Named moves come first, each a turn or a mirror and shown by rows before and after it. Which of them, in which order, take the first row of each pair that follows to the second? Write the first one first, as in the answered first pair.
Dun:
[ -2  10 -26 -17   9  10 -16 -41 -30 -17  17   4   7  -6  20  51 -10  32
   9 -18] -> [  6   8 -20 -18   8   9 -14 -40 -31 -18  14   2   5 -10  17  55 -18  28
  13 -24]
[-29  22  -6   5  -3   1  19  -8  16   5   2   4   5  13  -7 -16  37 -24
 -16  10] -> [ 18   4  30   3 -11   0  21   2   4   5  -9 -12  -8 -11 -27  -4 -13 -34
   7  -9]
[-28  20 -13   4  -3 -14  18   3  23   0  -4 -14 -13  -4   8 -30  56 -13
 -12   7] -> [ 27   4  29   3 -12 -12  23  10  10  -1 -18 -31 -27 -32 -16 -17   0 -27
  14 -13]
[ -8 -14 -18   9  -9   8  -1 -12 -14   3  10  15   8  30  22  15   5   4
  -5   5] -> [ 20 -22   3  10 -14   7  -1  -7 -20   2   5   7   2  16  10  21 -23  -3
   7  -5]
meb:
[  1  10  15   6   6   0  -1  12  -1   0   2  -8   7 -25 -23 -12   5 -11
   0 -27] -> [  9 -14  -3   9   1  13 -14   3 -23  -2  11  15  11   8  -3  19 -14   6
   5 -26]
[ -6   2  11  10   3  19   6  -7  -7   2   2   4  -3  -5  -5   6   3  -3
 -20  -9] -> [ -6   1   9  11   2  20   3  -6  -8   2   4   6  -2  -3  -5   9   1  -3
 -20  -8]
[ 57 -12  38  -4  -7  -7   7  15  -6  -5  -7 -21 -17 -22 -30   8 -45 -14
  24 -18] -> [ 60 -25  32  -1  -7  -2   2  11 -16  -9  -5 -12 -15  -8 -20  20 -52  -8
  27 -18]
[ 20 -19   7  14  -1 -27   2  15  -5  -6 -45   8 -15  17  -1 -27 -10  28
  -1  17] -> [ 19 -16   7  13  -2 -27   3  16  -2  -4 -46   5 -16  14  -3 -28  -8  28
   0  17]
muni:
[ 19 -28   8   6 -14  -6  17 -14 -23  19 -12  10 -24   8 -16  -9 -15 -38
  23  -1] -> [-15   4 -21 -12   9 -15   0   5   5   3 -20   0 -13  -9  17 -42  13 -12
  -2  42]
[  7 -20  -2   5 -14  -1  10 -18 -17   6  12  18  -7  17  -5  23   2  -2
  -1 -22] -> [-21   6 -26  -8   5  -8  -3  -4   4  -8   6  11   0   6  22  -3  24  18
 -21  11]
[ 15 -55  10  18 -30  27 -16  -8   0   4  17  27  -2  47   8  47 -10  10
  26 -22] -> [-30 -13 -27  -5   0  17 -38  18  33 -17   7  13  12  25  49   7  25  41
  -7  33]
Zuzed:
[-11  14  13  -1  11 -19  -1 -17   4  21 -24   6   2   6  17  27 -38 -26
 -13  25] -> [-10  15  21   2   7 -20   5 -20   6  25 -23   3   0   3   6  23 -33 -33
 -11  16]
[-25  -5  16  29   0   4  21  -3  12  11 -27  33 -13  18  17  -7  35  14
  21  -9] -> [-19  -2   6  15   8   2   1  15  14  -7 -37  25  -7   6  41  -9  16  36
  20  16]
[-21  -3 -22   6  18   2 -19 -27  -5 -22  -1  23   9  16  45   9   5  19
  -1  16] -> [ -1  20  21  -3  24 -12 -10  -4  15 -30 -24 -17  -3 -46  15 -24  -9   0
   3  13]
Pairs:
Each pair is two moves apart.
[  7   9 -14 -13   9 -15 -20  -4 -16  -7 -12  -2  -3  -5   6   1 -19  33
   6  21] -> [  2  25  10  -7   3 -23   0  -6  -2   5 -15 -17  -7 -24 -24 -19   2   9
   6   3] => Zuzed muni
[ 13   5  49  17  -8   7  22  20  13   8  -1 -11  -6 -41 -19   7  -7   2
   7   7] -> [ -6   3   3   5   7  14  -5  28  11  -8   4   7   6 -19  29  13  -4  40
  -7  46] => meb muni
[ -3  -9 -23   5 -13  25   0 -20 -18   5   2  46  14  39   4  38   1  -1
  17 -15] -> [ 39  -7   9  -9 -13  17  -7   7 -15 -11 -18  18   2  -7  -3  33 -49  -2
  29 -11] => muni Dun
[  7   5  11   1 -10   2  15  12  12 -19  -6 -14   9  -9   3 -11   8  -7
   7  -1] -> [ 17 -11   4   5 -16   9   9   7   0 -20   0   1   9  10   9  10  -4   0
  12  -6] => muni meb
[-19  31 -14  21  -8  23  13   4  20  24 -16   9  25 -24  32 -29   2 -10
  -3  15] -> [  4  -2 -16  25 -18  35   6  -7  -4  27  -9  28  23   2  41   4 -31  -2
   9   5] => muni Zuzed
[-25  10  -3  11  -1   8   4  -9   0   0  17  11   3   6  -8  -6  25 -16
 -21  -5] -> [  4 -13   7  13 -10  15  -1  -9 -18  -4  17  17  -1  14  -7  18 -13 -12
  -7 -15] => Zuzed muni
[-46  13  -4  19  -7 -11  28 -21   2  23  22  16  11  24 -26 -13  63 -19
 -14 -20] -> [-47  33 -28 -11  20 -17  -7  16  20 -11   2  -1  19  -5  22 -31  38  25
 -29  37] => Zuzed meb
[ 10  -5 -15  -3   4  17 -11  -1 -19  -5  -4  16  16  12  24  12 -19  12
  -3  15] -> [ 10   2  14  12  -6  11  18 -15 -16  16  -3  10   8   6 -22   3   4 -24
   5 -19] => Zuzed Zuzed
[ 11   7  -5 -50 -14  -6 -17  39   8 -19  -7 -19  14 -51  23 -23 -15  30
  11  27] -> [ 46 -19  28 -33 -37   0   2  21 -15  -1  -2 -14   2 -40 -17   1 -38   3
  34 -19] => muni meb
[-47 -14 -30 -12 -27   5  -8 -25  -9   3   5  30  32   3  19   3  46   4
 -27 -27] -> [-16 -14 -28 -39 -16   2 -36   9  -5 -26 -16   9  29 -31  49  -1 -10  30
 -22   6] => muni Zuzed
[ 11  16  50 -15 -10 -11  19  22   8  -1  -8 -34   1 -55 -32 -41  -3 -41
  24 -12] -> [-64  19 -25  -5   1  -1  11  -5   7   7  21  12  24  17  15 -33  72 -14
  -9  10] => Dun Zuzed
[-28  36  -1 -26   4  -7  -5  10  27  -1   8 -13  24 -15  22 -36  33  25
 -16  21] -> [-41  23 -13 -10  -3   1   5 -11  15  13  24   7  27  19  18 -20  55  19
 -16   6] => Zuzed Zuzed
[  6  17  19 -24  51   7   7  27  27 -31 -20 -16 -15 -33 -17 -15 -25  25
  -9  32] -> [ 24   4  49  -8  32   9  29   9  15 -11 -15 -16 -24 -27 -55  -3 -29  -6
   8 -10] => meb Zuzed
[-19   2  35  13  12  12  38 -24  10  23 -10  -1  12 -13 -26 -39  63 -37
 -19   5] -> [ 26 -25   5 -21  30  22 -19  14  -7 -22 -26   3  15 -18  48  -8 -30  25
 -15  61] => meb Zuzed
[ 34 -15  45  21  -2  -1  22  -4   2  -5  -5 -17 -25  -6 -37  13 -14 -12
  27 -21] -> [-29  11 -23   1  29  -2  -7   8  26 -25  -1  -5  -3   7  25 -10  33  34
 -13  40] => Dun Zuzed
[ 13  -3   0  -1 -34  -8   0  13 -10 -29  -8 -11  21 -44  35   1 -14  27
  -3  38] -> [-23  13   6  19 -42 -12  33 -13  -1  -2   6  -4  23 -29   0 -15  50  -7
 -10   8] => Zuzed Dun
[-10   3 -17  -2   9   2  19 -30   8  13  -4 -10   8  15 -13 -12  21   7
   2   9] -> [  1  -5 -25  -8  15   7   2 -22   2   1  -9  -7   9  16   8  -2  -2  26
   4  23] => muni Zuzed
[-18  21  19   7   4 -24  -6 -17  38  11  -4   3  -1  -8 -37 -39  51  -7
   2  -6] -> [ -5 -20  -3  21 -10  -7 -16 -39   5  18  15  40   2  50 -23   6  31   3
  12 -21] => Zuzed muni
[-15  10   2  -4   2 -11 -24 -17  29 -43   8  -4   7 -10  38 -14  33   8
 -30  32] -> [ 32 -34  15   6 -18   5 -26 -27  -6 -39  15  12   0  13  35  30 -21   6
  -6   7] => muni Zuzed
[-35  31 -26  -8  48   7  26  42  36  13  -7  17  14  -2 -10 -57  23   2
  -8  -4] -> [ -2 -27 -39   8  28  29  16  17  -9  21  13  57  12  59   3   6 -23  12
  14 -28] => meb muni
[ -7  29   8 -14   9 -12   6  16  19  -2  -3 -22   7 -29   2 -30  22 -15
  -9   8] -> [-24  16  -5   2   0  -7  18 -10   9  14  14   1  12   8  -5 -16  47 -23
 -12  -8] => muni Dun
[-17   8 -19   5   5 -18  -6 -13   1  -3   2   6  -3   9  14  12  37  11
 -15   7] -> [ -9  20   3   8   2 -25   5 -10   9   2  -4 -10  -9 -14 -10  -3  39  -5
 -11  -4] => Zuzed Zuzed
[ -6  -2  10 -23 -13   1  28   8  -1  -2  20  -9   6  -1 -23  -1  -6 -25
  25 -41] -> [  2  -2  -8 -42   1   5   2  30   3 -24   9 -16   9 -10  16   0 -33   8
  19  -7] => Zuzed Zuzed
[ 47 -10  32  11 -21 -10  26  -9 -19   9  -5  -9 -11 -24  -8   4 -21 -36
  -4 -33] -> [ 45 -33  -2   9 -20   3   3 -15 -36   3   7  16  -4  15  29  33 -34  -9
  -7 -19] => meb Zuzed
[ -2 -14  -9  16   3  10 -17 -25 -28  -3   1   9  17  12  -6  17   3  -4
  10   0] -> [ 11   2  19  11   3   1  -7 -13 -15  -5 -13 -15  11 -25 -26  -1  -4 -19
  13  -3] => Zuzed Zuzed
[ 15 -29 -14  12  20   0 -43 -18  17  11  34  -3  -7   9  41   6 -15  29
 -13  26] -> [ 33 -15  35  12  15 -12 -22  -9  32  17  17 -34 -18 -39  -1 -20 -21  -2
  -2   5] => Zuzed muni
[ -1 -12  11   3  -2   1  11  -3  -2  12  -5  12  -8  12 -10  -4   3   0
   1  -7] -> [ -4   1   9  -7   6  -5   4   9   8   2 -13   1  -8  -4  -2 -17   5   7
  -4   6] => Zuzed meb
[  8   0  10  -7  -5 -24  -2  12   6  -8  10   3 -16 -13   5   0   4  -5
  -6   8] -> [ 15 -11  10  -5  -8 -20  -2   4  -2  -6  11  10 -15  -5   6  11  -3  -4
  -2   2] => muni meb
[  7   6  28  -6  14   2  -5  18  18  21 -25  -2  13   4 -10 -37 -15  25
  13  12] -> [-18   6   8   1  15   4  -1   7  20  29 -16  11  19  27  -1 -37  14  28
   3  13] => muni Dun
[  4 -14 -14   1  22   1  -1   9  -1   8  29  10   0  22   8  40   6  22
   4 -11] -> [ 10   9   6 -15  29  -8  -4  34  19  -4  11 -19  -6 -24   1  10  -3  20
   3   2] => muni Zuzed
[ -8   4  -1  18  15   5  -1 -11  -6  14  10 -14  -5 -26   0 -16  15  10
  12  -7] -> [ -7  -7 -14  18  15  12  -8 -13 -15  11  14   0   0 -12  16  -3   6  21
  10  -5] => meb muni
[ 19  -3  23  -8 -12 -10  -3  -6  11  -1   2 -38   8 -16 -12 -17 -20  -4
  19  10] -> [-16  12  -4 -10  -1 -10  -6  -7  21  -2   7 -31  15  -6   5 -28  14   8
   2  27] => muni Dun
[-26  34  -9  -8 -14   8  19 -11  19   4   8  11  -8 -11   4  -9  46  -3
  -4   6] -> [  2  28 -11 -25  -5  10  -5  13  18 -18  -3   2  -8 -30  31  -4   1  20
   1  31] => meb Zuzed
[-24   7   4  -3   7  17   5   3  16  19  -8  11  22  -1 -19  -2  53  -1
  -1  -2] -> [ 30 -15  27 -13   4  19  -8  23   0   3 -19  -3  12 -25 -18  17 -17   6
  21  -1] => Zuzed Dun
[ -9 -24   9 -15 -36 -14   6 -17 -16   4  12   8 -29   4  11  22  -2   5
   8 -28] -> [  2 -13  25 -26 -29 -20   1   0  -7  -5  -1 -14 -33 -26   8   8 -15   5
   8 -19] => Zuzed Zuzed
[ 21 -17  -9  -4   1   2 -18  10  -9  -6  -1   8   1   0  14  15 -35  21
   4   5] -> [  4  -9 -24  -6   7   0 -22  12  -2 -10   0   9   6   2  25   8 -18  28
  -7  18] => muni Dun
[-13  -1  31  17  -2  35   5  31  27  23   9 -15 -25 -15 -38  -6  11 -24
   9 -23] -> [-12  -9  -5  -3  15  40 -34  54  27  -3   4  -9 -18 -12  19   4 -20  21
   0  24] => Zuzed Zuzed
[ -1 -25 -24  47  24   9  40 -17 -24 -12  43  13   6  24  25   8  41  31
   5 -13] -> [ 54 -36  11  33  18   7  30   7 -33 -26  25  -9  -6 -13  17  19 -25  32
  26 -14] => Zuzed muni
[ 17   6  11   4  -3   2  -1   2 -22 -25  -6  -9  -3  -2  -6  -6   6  13
  14  -4] -> [  1   7   3  10  -4   5   3  -9 -23 -20   0  -1   0  14  -5  -2  26  12
   9  -6] => Zuzed Dun
[-28  35   8   5   6 -13   3 -16  36  -7 -26  24  10 -11   0 -21  15  13
  -1  45] -> [-37  26  -2  14   4  -9   6 -30  28   0 -18  38  14  11   2  -9  26  12
  -2  36] => Zuzed Zuzed
[-25  -6  19 -11  10  -9   5 -16 -20  15   7  10  12  -5 -19   1  26   6
   9 -24] -> [-19 -17   1 -17  13  -4 -14 -12 -27   5  10  19  16   7   9  15   4  27
   8  -8] => Dun Zuzed
[-34   2 -21  -4  -6  13  35 -16  15  11  -1   1  -5  -8   0 -15  37  -4
  -8 -10] -> [-15  11  -8 -20   2   6  25   4  23  -4 -17 -20 -10 -43   4 -28   9   1
  -6   2] => Dun muni
[ 20 -10  10  14 -26 -15   7   8   5 -24 -10  20 -19  -2 -41  12   5  17
   9  10] -> [ 11   0   8  13 -23 -19  11  10  13 -22 -12  15 -19  -8 -46   1  17  13
   4  15] => Zuzed meb
[-21  25   9  -1  17 -13 -12 -15 -10 -31 -32   3  -3 -23   3   2   6 -26
  -8   1] -> [-28  16  -8   2  17  -5 -17 -24 -16 -30 -26  18   3  -1  17  15  10 -15
 -11   5] => Zuzed Zuzed
[-28  38  16  16  -3 -17  33 -15  18  17   2 -10  -2  -7 -41 -26  46 -33
 -12 -21] -> [ 20   8 -22 -19  13  -1 -31  23  -1 -30 -14  -6   3  -8  41   9 -51  38
  -6  38] => meb Zuzed
[-18  -3 -29   7  26 -12 -17   9 -10 -30  39 -12  -9  31  20 -16  -4   8
  11   4] -> [-17   1  -2  19  16 -15   8  -1  -5 -15  42 -21 -15  24 -19 -25  14 -23
  18 -25] => Zuzed Zuzed
[-27   8  -8  21  -4   1  13 -12 -12  29   2   4  13  22 -14   3  27  -6
  -7  -9] -> [  1 -14 -15  15  -3   9  -9   0 -27  17   0  11  12  28  10  27 -22  15
   3   4] => Dun Zuzed
[  1  10 -17  -7   6   8 -13  -1   2  -2   5   4   2  20  23  -1  12  32
   1  16] -> [ 32   1   6 -10   3   8 -13   7  -2  -5  -5  -8  -5   0  13   3 -22  25
  14   6] => muni Zuzed
[  6   0   0 -25  37   5 -58 -14 -11  14  13  11   2 -26  31  -7  17  25
 -20  50] -> [ -7  -7  16   3  17   8 -25 -48 -19  46  31  26   1   5 -11   0  58 -15
 -15   4] => Zuzed Zuzed
[-14  12  12  13 -12   0  29 -21  13  20  11   6  -3   1 -42 -11  46 -29
  -5 -23] -> [-15 -16 -29   9 -11  13   3 -26  -9  11  22  38   6  46   4  26  28   4
  -8  -4] => muni meb
[ 31 -33  27 -17 -12   9   0   2  -4   4 -12  -4  10   3   1  36 -43 -21
  11  -1] -> [  2  -3   5 -37   9  -2 -15  23  20 -15 -23 -18  17 -19  28  10 -25  -1
 -11  38] => muni Dun
[ -4  -8 -33   3  -2  13 -30 -11   5   4   1  25   5  22  35  16  27  14
 -26   3] -> [ 19   3 -19 -13   6   4 -41  19  15 -13 -17  -2  -1 -20  38   2  -7  21
 -20  17] => Dun muni
[-28   2 -31  11  15 -10 -11  -5  -9   2  -3  38  10  42  39   5  24  -7
   3 -10] -> [-26  29   5  12  16 -25  13   1  12   9 -13   9   2   0  -1 -30  42 -39
   7 -26] => muni meb
[  0   8 -24  14   0  -3  -2  -7   4  -4  -5   3  -4  14  -1  -4  28   4
 -13   8] -> [ 18  -1 -25   6  -1  -1 -12   2  -2 -15 -13   0  -4   8  10   4   0  15
  -8  15] => muni Zuzed
[ 18 -12  -2  11  -4  -3  12 -39 -26  36  -1   7 -12  31   7  -7  -8  -6
   4 -10] -> [ 37  -4  16  -4   3 -11   3 -14 -15  19 -19 -16 -17  -6   7 -20 -38   2
   6   5] => muni Dun
[ 17 -11  29   1  -4   9  11   2  13  -3  -9 -22  -2 -21  -7 -13  -1 -19
  21  -1] -> [ -9 -12  10  15  -6  13  19 -19   8   9   6  -1   4  14  -4  -5  33 -21
  13  -8] => muni Zuzed
[-46  20 -18   3   8  -7   2  -4  16   9   8  13   9  16  -4   0  40  13
  -9   3] -> [-28  27 -13 -14  19 -14 -15  21  23  -8  -6  -5   7 -11  13  -9  10  28
  -8  25] => meb Zuzed
[ -2  14   6   7   3 -15  -2  23  -7 -14 -12 -19  11 -12   6 -12 -10  12
  -1  -8] -> [-16   1 -13  17  -2  -5  -2   7 -20  -6   0   3  16  23  16   3   3  17
  -2 -11] => Zuzed Zuzed
[ 13 -30 -34  -2   0   2 -14 -37  17 -26 -12   7 -12  24  -1  25 -32   9
   1   1] -> [  0 -20 -43  -4   4   1 -17 -36  22 -29 -14  10  -9  25   7  19 -19  14
  -6  12] => Dun muni
[  4  -7  10  -1   0 -13  -7  14  -9 -10  -4  -6 -15  -3   4  -7 -13  15
  -7   9] -> [-15  -4  -4   1   3 -11  -7   7  -7  -7   1   1 -10   9   8 -10   7  17
 -16  12] => muni Dun
[ 14   8  -4 -17  17   7 -21   9  -4 -19  -5   0  -5 -20  19  -6 -40  12
  11  26] -> [ 21 -17   8   6  -3  16   0 -20 -24   6  10  19  -9  12  -9  19 -33 -13
  24 -16] => Zuzed meb
[-22 -22 -24  11 -28  16   2 -17 -18  -6  -3  -9  12  44  15  27 -33  30
 -17  12] -> [-14   5  29  16 -34   1  36 -11   5   7 -16 -44   0  -6 -43 -10 -15 -14
 -10 -17] => meb muni
[ 38  -7  41   2   0   9   5  -7 -15 -16  -8  -4   4  30   2  15 -17 -21
   3 -16] -> [ -3   2  10   8   4  11   7 -19 -11 -10   4  14  14  57  15  13  27 -13
 -13  -6] => Dun muni
[ 55  11 -23   2  21 -13   1   7 -17  30 -28   2  12   0  12  -9 -30  16
   4  23] -> [ 40  34  -9   3  23 -21  17   5   0  38 -31 -11  10 -17 -10 -32   0  -3
  -3  11] => Dun Zuzed
[-29   7 -15  25  -3   4   8  -4  22   2  33   3  -2   5   3 -17  18   3
   2  -5] -> [-20  18  -3  15   2  -3   9   9  30  -6  23 -13  -4 -20   0 -29   5   4
   3   4] => Zuzed Zuzed
[ 32  -6  22   8   0  -6  -2   8   2  -3   1 -19 -14 -26 -20  -5 -27 -12
  27 -16] -> [ 32 -25   8  15  -7   5  -4  -4 -15   2  10   4 -10   7 -11  20 -29  -5
  29 -22] => meb Zuzed
[-10  29  -4 -10  16 -16   0   7  24 -20 -19 -23   2 -38   4 -20  12   5
 -20  27] -> [ 22 -27 -19   6  -2   7  -9 -17 -17 -14   0  17   0  20  18  40 -32  15
   0   7] => meb muni
[ -9   4   8  12 -15  15  14 -23  -9  18   3  -2 -18  19 -35   8  23 -32
  12 -42] -> [ 14  22   6 -25  10   6 -22  25  10 -19 -24 -35 -17 -37   2 -13 -26   3
   7   8] => Zuzed Zuzed
[  2   3 -44 -12  11 -19 -19   4 -26 -18  15  35   4  36  25   9 -36  33
 -26  11] -> [ -2  49  10 -13  12 -42  13  14   9  -6  -3 -11  -8 -33 -34 -46  -5 -13
 -27  -9] => muni meb
[ 15  -5  13  -4   2  -2  -4   5   1  -5  -5  -6 -12 -18  -4  -1 -24  -1
  -1  -4] -> [  7  -1   0  -9   6  -4 -14   8   5 -11  -6  -4  -7 -16  11  -4 -19  11
  -8  10] => meb muni
[ 30 -13 -13 -10   2   1 -22   3 -16 -16   1  10   4   8  15  23 -39  22
   8  -2] -> [  9  26   0 -19  14 -16 -13  19  17 -19 -12 -18   5 -37   0 -21 -11  11
  -3  11] => muni meb
[ -4  22 -21  -6  -8 -23 -38  22  11  -2 -11 -34  -8 -25  19  -4   6  18
 -20  33] -> [ 10  22  16   6 -22 -28 -14  15  11  13 -13 -45 -16 -40 -25 -10  10 -17
  -8   0] => meb Zuzed
[-10   1 -18   0   0  -1 -14  12   0  -5   2  11  33   7   6  -9   0  21
  -9   7] -> [  6 -11 -14   2  -4   2 -16  11  -8  -5   2  14  30  10   4   3 -18  20
  -2   1] => Zuzed meb
[-26  19  16  38  -3  21   9  -1  20  19   7  13 -12  21 -77 -16  14 -45
   5 -31] -> [  0  -7 -33   6  16  32 -53  33   4 -23  -1  26   0  34   9  16 -57  26
   1  32] => meb Zuzed
[-23  30 -21  -5  12  -4 -13  15  34 -29  -7 -14   0 -48  18 -38  29  31
 -27  20] -> [ 44 -23  -7  -1  -6  14 -32  14  -6 -34  -7   3  -9 -25  26  17 -56  40
   7   2] => meb Dun
[ 57   5  14 -21 -32   8  -9  24 -14 -26   6 -39  13 -17  -2  -4 -57  -1
  22   9] -> [-25  39 -42 -18 -14   4 -10   9   8 -22  23 -20  36  14  26 -31  32  15
 -19  39] => Dun meb
[-23  16 -17  13 -13 -24  -7  26  23 -12  -4  -3 -18 -11  20 -26  19  10
  11  37] -> [-34   8 -23  28 -22 -18   4   4  11   2   9  15 -16  19  12 -16  39   3
  11  21] => Zuzed Zuzed
[ 65 -33  40  -3 -14  -5  -5   2 -19 -13 -22 -13 -22 -28  -7  27 -68  -4
  34   1] -> [-44 -15 -35  21  -9   2  11 -46  -8  15  18  41   3  57  15  19  64   5
  -8   8] => Zuzed Dun
[ 12 -10 -24 -15  19   3 -33   2 -21 -18 -32  -7  14 -17   7  14 -37  49
  19  11] -> [ 26 -27  -1   4   1   8 -15 -18 -34   0 -23   2   7  -2 -27  31 -38  23
  35 -28] => Zuzed meb
[  8  -4  -7 -16   9   6 -19  17   5 -14  10  18 -10  13  21  23 -21  31
  -9  36] -> [  1 -11 -11  -7   3   9 -14   5  -2  -7  20  30  -8  31  19  31  -7  27
  -9  26] => muni Dun
[ -6  11   3   4   5   3  26  -4   2  -3   6  15  -5  15 -11 -12  40 -21
   4 -27] -> [ 15 -14 -11   2   5  13   8  -2 -16 -11   9  29  -5  35  12  15   3  -1
  11 -22] => Zuzed muni
[  5  -4  23   1   1  -2   8   3  -1   1  -4  -5  -5  -4 -19   0 -11 -17
  -4  -4] -> [-18  -1  -8  -4   9   2  -3   1   1  -4   2   8   4  15  10   0   6   3
 -17  16] => Zuzed muni
